(in the rows, 128 means zero)
Each path below is one point turned by a fixed rotation once a step. After each direction that follows a path, write how fast that rotation turns it, in deg/step (0 if it stays still).
Each turn is a multiple of 5 degrees from 10 to 175, or 0.
Each row of a path follows its step; steps can be skipped.
Rotation 1:
step 0: [122 123 125 128 126 140 138 127 125 129 122 135 129 123 132 128 121 126
 126 129 126 125 131 133 131 141 123 136 123 126 133 120 128 122 131 123
 123 140 123 128 134 131 123 130 126]
step 1: [135 119 125 133 124 121 132 134 124 135 128 119 137 134 132 126 130 124
 130 128 126 124 131 128 121 130 133 125 129 116 125 125 131 135 127 131
 126 123 118 129 118 124 124 121 119]
step 2: [127 124 135 127 133 126 132 132 129 124 122 126 117 123 121 125 125 137
 125 128 134 129 120 140 126 135 134 132 120 125 138 133 130 123 126 137
 118 132 127 130 133 134 127 123 129]
step 3: [127 130 128 124 120 130 138 132 123 133 122 129 136 136 134 138 127 125
 130 125 123 122 129 134 134 133 133 122 134 122 135 127 130 125 134 127
 129 134 131 137 126 117 127 136 124]
step 4: [133 129 129 132 137 126 129 135 124 128 122 127 126 132 127 127 129 130
 126 120 124 135 117 126 113 132 133 123 128 125 131 130 131 127 117 123
 131 130 118 119 128 129 127 120 118]
step 5: [131 131 134 119 123 125 139 128 124 132 126 127 117 122 133 121 131 131
 124 130 138 122 138 124 123 129 136 125 129 130 139 127 131 125 133 134
 125 135 133 132 134 122 134 130 129]
step 6: [129 126 119 129 131 139 128 123 119 129 121 131 136 121 124 135 128 132
 135 116 127 132 130 133 126 134 128 124 131 119 132 126 124 129 126 126
 136 133 133 126 124 127 133 126 115]
step 7: [123 119 136 131 129 132 129 132 126 135 126 118 118 128 134 115 129 121
 120 124 127 126 131 121 124 132 129 131 134 123 133 119 134 125 127 120
 126 133 117 123 129 131 129 127 128]
step 8: [136 121 124 133 118 131 137 132 124 132 126 135 131 124 128 126 125 141
 128 134 133 127 134 131 124 131 131 133 120 128 132 123 124 131 130 140
 125 125 128 135 125 128 135 126 118]
step 9: [120 123 129 121 136 132 126 130 126 130 120 115 133 123 118 128 126 125
 131 127 130 131 123 132 136 138 126 127 128 114 134 127 136 129 133 126
 125 130 125 129 129 127 120 127 121]
[129 128 130 131 127 128 129 129 125 129 127 129 129 130 129 127 128 125
 124 127 124 128 128 126 128 128 129 129 128 129 126 128 129 132 126 129
 128 128 126 123 128 129 127 128 128]	115
